Turns in one plane each, and the order they were made in; the first pair answered
katur:
[1.695 -0.027 3.967 -2.887 0.039 2.127 -1.602 0.904] -> [1.711 -1.514 4.020 1.898 -2.900 0.003 -0.646 0.862]
[1.647 0.172 -2.095 -0.128 0.844 3.265 -0.442 -0.300] -> [2.722 0.263 -0.452 -0.247 -0.210 3.247 -0.419 -0.616]
[0.265 0.980 -3.189 1.215 0.360 2.295 -0.619 -1.030] -> [1.263 1.536 -1.854 -0.627 0.567 3.031 -0.951 -1.093]
Beli:
[-0.747 1.498 -0.964 -1.341 2.146 2.154 -0.416 0.342] -> [-0.282 1.169 -1.992 0.469 1.939 2.275 -0.452 0.295]
[0.350 -0.505 1.655 0.173 -1.027 -0.821 0.578 -0.114] -> [-0.001 -0.240 1.788 -0.962 -0.391 -0.663 0.454 0.013]
[-1.828 0.377 0.064 -0.741 -1.136 -1.014 -0.441 0.332] -> [-1.947 0.476 -0.328 -0.916 -0.662 -0.796 -0.503 0.344]
[-3.126 0.091 0.592 -3.019 2.255 -1.238 0.118 1.960] -> [-2.997 0.182 -1.618 -1.985 3.027 -0.426 -0.223 2.042]
valo:
[-0.841 -0.381 -0.675 -0.132 1.163 0.755 0.395 -1.019] -> [-1.132 -0.968 -0.258 0.809 0.115 -0.161 0.851 -0.991]
[-1.293 0.330 -0.968 -0.411 2.028 -1.485 0.741 1.423] -> [-0.140 -0.312 0.700 1.748 -0.359 -2.275 1.089 1.060]
[-2.131 -2.837 -3.315 1.856 0.400 -0.780 1.101 0.658] -> [1.157 -3.068 -1.271 3.654 -1.927 0.081 0.668 0.112]
[-2.860 1.068 0.886 -5.187 3.261 -0.684 0.819 0.689] -> [-3.346 -0.678 3.474 -0.959 -0.953 -4.186 2.496 0.514]
Then:
Between the rows of a pair lie two turns.
[4.622 -0.247 0.725 1.480 -0.490 2.835 -3.001 0.672] -> [4.488 -0.210 2.949 0.078 -1.430 2.019 -2.657 0.566] -> Beli then Beli
[0.383 -0.685 -2.321 1.117 -1.840 -0.425 0.539 -0.196] -> [0.170 -0.519 -3.013 0.695 -1.068 0.035 0.345 -0.139] -> katur then Beli
[-2.763 0.011 2.395 -2.189 -0.127 -2.512 1.434 1.029] -> [-1.444 -1.008 1.354 2.613 -2.087 -2.895 1.607 0.734] -> valo then katur
[-1.576 -1.036 1.223 -0.894 -1.971 -3.619 0.650 1.351] -> [2.533 0.838 0.410 -3.743 0.166 1.087 -1.485 0.960] -> valo then valo
[1.368 -0.199 -2.619 4.795 -1.396 -0.736 -0.769 -0.664] -> [4.385 1.383 -1.151 0.889 -0.120 2.338 -2.161 -1.032] -> Beli then valo
[0.485 -0.528 3.221 0.792 -2.450 -1.493 0.292 -0.025] -> [2.326 -0.347 1.933 2.077 -2.311 0.053 -0.457 -0.267] -> valo then katur
[-0.887 1.266 0.300 -1.148 1.536 1.136 -0.536 0.249] -> [-0.379 0.251 2.146 1.363 -1.256 -0.343 0.198 -0.005] -> valo then valo
[2.379 0.451 -1.394 1.488 0.892 1.948 -0.903 0.047] -> [1.949 0.152 -1.727 2.546 0.585 1.284 -0.521 0.192] -> Beli then katur
[-1.796 -0.424 1.154 -0.725 -1.220 -2.758 0.795 0.115] -> [1.960 1.151 0.817 -2.608 0.237 1.029 -0.961 -0.310] -> valo then valo
[0.700 -0.194 2.864 -1.731 -0.169 0.263 0.649 0.441] -> [-0.194 0.159 0.687 -2.501 1.821 1.016 0.291 0.723] -> valo then Beli
[0.906 -0.157 -1.085 4.580 -1.251 2.438 -1.801 -1.906] -> [-2.281 -0.005 -3.574 3.336 1.123 1.795 -1.477 -1.246] -> katur then valo
[-3.313 -1.356 -3.141 1.518 3.475 -0.388 0.075 -0.118] -> [-0.649 -0.210 -2.802 -0.727 4.649 2.299 -1.139 -0.483] -> katur then Beli
[2.525 0.544 5.170 -0.942 -2.854 0.958 -0.021 0.194] -> [-4.228 0.711 1.374 -4.157 1.464 -0.937 0.824 1.340] -> valo then valo
[3.667 -0.021 2.265 2.253 -2.218 1.337 -0.881 -0.015] -> [1.054 -1.096 0.718 4.594 -2.573 -0.807 0.154 0.410] -> Beli then katur
[2.893 0.488 2.335 -0.506 -0.024 2.112 -1.191 0.989] -> [-0.525 0.571 -1.831 -0.730 3.021 1.936 -1.062 1.647] -> valo then Beli
[-0.204 0.340 0.224 -1.185 0.883 0.292 -0.077 0.174] -> [0.004 0.263 -0.966 0.045 1.016 0.478 -0.243 0.172] -> Beli then Beli
[-0.548 0.107 -1.910 3.378 -0.843 -1.054 0.108 0.974] -> [0.971 0.941 -2.873 2.014 0.654 1.230 -1.050 0.789] -> valo then katur
[2.436 -0.716 -4.955 5.916 -0.324 2.096 -1.288 0.053] -> [-0.211 -0.791 -6.460 5.027 1.264 1.229 -0.830 0.448] -> Beli then katur
[0.891 2.275 2.786 -5.259 1.761 1.132 -1.350 0.038] -> [2.154 2.333 2.842 -4.580 1.321 1.717 -1.684 -0.146] -> katur then valo
[0.307 -0.610 -0.975 1.679 -2.131 -1.005 0.945 -0.393] -> [-0.371 0.596 -2.169 -2.032 0.869 0.582 0.165 -0.106] -> katur then katur
[-0.432 1.307 -1.127 -4.062 3.181 2.186 -1.602 -0.302] -> [-3.846 0.146 1.047 -3.929 1.413 -1.634 0.230 0.116] -> valo then katur
[-0.410 -0.310 -0.999 1.954 -0.866 -0.997 -0.203 0.141] -> [0.827 0.248 -1.777 1.325 0.028 0.690 -0.974 0.033] -> valo then katur
[2.936 2.951 -1.012 -4.024 5.179 3.502 -1.135 1.738] -> [-1.122 -1.151 3.300 4.223 -2.872 -5.143 2.879 1.791] -> valo then valo
[-0.244 0.251 0.719 -1.423 1.038 0.190 -0.243 0.041] -> [0.099 -0.411 1.778 0.027 -0.508 -0.639 0.154 -0.075] -> valo then valo
[3.929 -0.987 2.394 2.276 -2.677 1.931 -0.630 -1.470] -> [1.241 -2.092 1.649 4.297 -3.419 -0.471 0.411 -1.084] -> katur then Beli
[1.273 -0.407 -3.247 -1.185 -0.538 0.375 -0.458 -0.021] -> [0.751 -0.725 -3.548 -0.492 -0.868 -0.146 -0.201 0.081] -> Beli then valo
[-2.686 2.052 1.282 -1.490 0.968 -1.695 0.582 0.199] -> [-1.621 1.949 2.860 -1.207 -0.204 -1.683 0.495 -0.034] -> valo then Beli
[0.077 0.840 3.142 0.151 -1.429 -0.597 1.003 -1.033] -> [-2.870 0.572 -1.256 1.347 0.878 -1.018 1.251 -0.493] -> katur then katur
[-1.326 -0.634 0.602 -1.499 -0.292 0.117 -0.019 0.171] -> [-1.132 -0.674 0.850 -1.417 -0.627 0.075 -0.018 0.154] -> valo then Beli
[1.213 0.516 1.358 -3.111 0.434 0.714 -1.748 0.139] -> [2.610 -0.009 2.137 -1.001 -1.243 0.498 -1.610 -0.228] -> Beli then katur
[-1.618 -0.224 -2.425 -4.727 -0.760 0.161 0.401 0.784] -> [-2.784 -1.250 -1.763 -2.648 -2.424 -1.925 1.463 0.823] -> valo then katur
[-0.151 -0.482 1.654 -2.354 -0.171 -0.334 0.143 0.073] -> [1.615 -0.415 1.706 -1.458 -0.756 0.586 -0.343 -0.094] -> katur then valo
[3.542 -0.311 1.690 2.750 -2.916 0.804 -0.521 -0.570] -> [0.552 -1.316 -0.107 4.644 -2.727 -1.307 0.507 -0.059] -> Beli then katur
[3.093 -2.031 -0.142 2.226 -1.725 0.148 0.278 -1.151] -> [-1.451 -1.490 -3.381 -1.010 2.404 -0.183 0.491 -0.277] -> valo then valo
[-0.256 1.382 -0.575 -2.636 1.609 1.747 -1.394 0.022] -> [-0.699 -0.407 2.088 1.402 -2.663 -1.593 0.219 -0.185] -> valo then valo
[4.110 0.237 5.688 -0.601 -3.253 1.863 -2.328 -1.017] -> [0.863 1.734 -1.847 -3.581 3.870 4.750 -3.722 -0.115] -> valo then Beli
[-1.731 -1.297 -1.521 0.517 0.269 -1.973 1.356 0.042] -> [-1.735 -1.326 -0.763 0.525 -0.271 -2.268 1.471 0.015] -> Beli then Beli
[-3.217 0.935 -0.194 -3.243 1.906 -0.792 0.707 1.020] -> [-2.839 -0.701 0.231 2.139 -1.578 -2.962 1.588 0.845] -> Beli then valo
[-2.701 -0.411 0.253 -1.571 2.073 -1.885 0.702 0.185] -> [-0.914 -1.414 1.368 2.336 -0.868 -2.593 1.082 -0.329] -> Beli then valo
[0.097 -0.587 -2.470 2.188 0.667 0.689 0.895 -0.066] -> [1.855 0.533 0.170 -1.588 1.185 2.198 0.161 -0.324] -> katur then katur
[0.509 2.530 1.958 -2.272 0.147 -0.192 -0.787 -0.756] -> [0.304 1.960 2.797 -1.478 -1.012 -1.137 -0.391 -0.788] -> katur then Beli
[-0.841 0.519 -0.628 -3.929 2.926 0.809 -0.506 0.130] -> [0.319 -0.228 -4.013 0.956 2.502 1.571 -0.851 0.033] -> Beli then Beli
[4.076 0.427 1.098 0.793 -1.569 1.772 -0.722 -0.766] -> [2.486 -0.523 0.089 3.469 -2.523 -0.004 0.117 -0.568] -> Beli then katur
[-3.258 0.409 -3.143 0.317 2.557 -0.140 0.274 0.358] -> [-4.171 0.044 0.856 -0.913 0.432 -2.503 1.377 0.359] -> katur then valo
[0.762 -2.681 -0.379 0.244 -1.092 1.065 1.464 0.568] -> [0.478 -2.579 0.668 -1.042 -1.086 0.880 1.555 0.583] -> Beli then Beli
[1.464 1.145 0.276 -3.036 2.052 1.485 -0.315 -0.591] -> [0.803 1.096 0.521 -3.529 2.123 0.949 -0.127 -0.387] -> katur then valo
[-0.470 -0.489 0.742 0.382 -0.729 -1.061 0.806 0.073] -> [0.619 -0.429 -0.049 1.413 -0.694 -0.169 0.442 -0.062] -> valo then katur
[1.211 -0.561 0.882 -0.488 -0.599 1.088 0.630 -0.842] -> [-0.153 -1.111 -1.213 1.170 -0.133 0.401 1.003 -0.631] -> katur then katur
[-0.717 -0.949 1.222 -0.159 -0.522 -0.964 0.047 0.929] -> [0.175 -0.823 1.675 -0.264 -0.792 -0.421 -0.088 0.819] -> Beli then valo
[-2.686 0.680 -1.081 -0.713 0.734 -2.783 1.184 -0.488] -> [-0.602 1.288 1.978 -2.761 -0.270 -1.867 0.809 -0.770] -> katur then katur
[2.341 -0.393 -0.978 3.538 -3.397 -0.431 0.264 0.017] -> [4.026 0.696 -1.902 1.483 -1.533 2.243 -0.869 -0.093] -> valo then Beli
[-0.813 1.997 0.174 -3.604 2.252 0.507 -1.290 0.106] -> [0.718 2.066 2.274 -3.525 0.755 0.588 -1.285 -0.216] -> katur then Beli
[-1.784 -1.931 1.320 0.156 -1.473 -2.904 1.419 0.098] -> [1.603 -1.310 3.063 -0.524 -2.391 -1.092 0.549 -0.420] -> Beli then valo
[-0.590 -1.705 3.797 3.320 -4.789 -3.307 2.570 -0.788] -> [-0.073 1.988 -1.834 -5.533 4.380 3.556 -0.602 -0.341] -> valo then valo
[-0.933 -0.763 3.485 -1.627 -1.103 -0.244 0.161 0.004] -> [-0.918 -0.873 3.545 -0.983 -1.469 -0.455 0.299 -0.016] -> Beli then katur
[0.122 -1.213 1.494 1.702 -2.062 -1.880 1.213 -0.151] -> [2.452 -0.094 2.563 -1.354 -1.031 0.566 0.091 -0.527] -> Beli then valo
[1.087 -0.582 -1.216 2.263 -0.476 0.551 -0.649 -0.412] -> [-0.814 -0.420 -2.394 1.185 1.033 0.183 -0.501 -0.076] -> valo then valo
[-1.378 -0.025 -0.092 0.170 0.662 -0.372 -0.245 0.260] -> [-0.417 0.072 1.391 -0.647 0.145 0.055 -0.421 0.111] -> katur then katur
[2.044 -0.451 -0.138 0.789 -0.896 1.803 0.692 -0.757] -> [0.758 -0.511 -2.012 0.970 0.359 1.664 0.733 -0.463] -> katur then katur
[1.049 0.317 -2.978 -1.084 2.420 2.467 -2.024 -0.921] -> [2.721 0.244 -2.019 -0.097 1.331 2.842 -2.188 -1.217] -> Beli then katur
[-0.403 -0.079 1.996 -1.751 -0.630 -0.800 0.500 0.083] -> [-0.118 -0.563 1.594 0.385 -1.668 -1.251 0.748 0.061] -> valo then katur
[0.764 -0.975 0.033 0.067 -0.945 1.955 -0.400 -0.588] -> [0.205 -0.597 0.380 -1.270 -0.427 1.938 -0.327 -0.430] -> valo then katur
[-1.882 0.236 0.666 -2.862 0.512 -1.021 0.360 -0.054] -> [-1.307 -0.581 1.876 -0.449 -1.766 -2.128 0.816 -0.208] -> katur then katur
[-2.358 -0.116 -2.664 0.720 0.422 0.425 -0.397 1.360] -> [-1.276 -0.911 0.504 2.136 -2.599 -0.864 0.216 1.006] -> valo then Beli
[1.883 0.204 0.244 1.263 -0.903 0.198 -0.211 -0.602] -> [1.579 0.403 1.676 -0.457 -0.848 -0.169 -0.035 -0.504] -> Beli then Beli
[2.098 1.411 1.843 -3.327 0.451 2.211 -0.607 0.200] -> [-2.636 -0.531 2.302 -0.708 -1.483 -2.747 1.631 0.731] -> valo then valo
[2.821 0.761 0.099 -2.623 0.735 1.739 -1.714 -0.631] -> [0.285 0.412 1.894 -4.222 0.312 -0.573 -0.643 -0.261] -> valo then katur
[-2.112 -0.250 1.487 -1.545 -0.431 -2.744 1.238 0.133] -> [2.256 0.928 2.006 -2.643 0.060 0.906 -0.478 -0.511] -> valo then valo
[1.930 -0.705 -1.373 3.870 -2.034 1.711 -1.342 1.204] -> [-0.486 -1.071 -2.846 4.078 -1.276 0.385 -0.780 1.667] -> Beli then katur
[-3.951 -1.195 -2.788 0.042 -0.084 -1.457 1.200 0.620] -> [-0.479 0.167 2.312 -4.713 -0.733 0.594 0.322 0.043] -> katur then katur
[-2.648 0.895 -1.700 -1.323 1.351 -1.091 -0.734 -0.196] -> [-1.365 -0.189 -0.863 2.547 -1.574 -2.124 -0.325 -0.432] -> Beli then valo
[2.841 0.544 -1.063 1.901 -0.644 1.655 -0.517 -0.374] -> [1.499 0.017 -1.921 3.146 -0.901 0.554 -0.056 -0.173] -> Beli then katur
[-1.753 0.070 -2.438 0.507 1.322 0.482 -0.728 -0.077] -> [-0.239 -0.515 -1.554 2.845 -0.639 0.192 -0.586 -0.434] -> Beli then valo
[-1.811 -1.427 3.632 -0.713 -2.083 -4.045 0.462 0.117] -> [-3.286 -0.328 1.026 -4.287 1.738 -2.442 -0.201 0.508] -> Beli then Beli
[2.864 0.444 2.496 2.791 -2.488 0.544 -0.473 1.341] -> [1.594 1.240 4.411 -1.620 -1.265 0.394 -0.335 1.458] -> Beli then Beli
[-2.386 1.825 1.431 -2.930 -0.845 -1.216 0.689 1.179] -> [-1.568 1.890 2.038 -3.084 -1.160 -0.860 0.510 1.134] -> valo then Beli
[2.167 0.770 -0.704 1.205 -0.431 1.146 -0.818 -0.060] -> [0.120 0.972 -2.521 0.571 1.265 0.799 -0.721 0.468] -> katur then valo
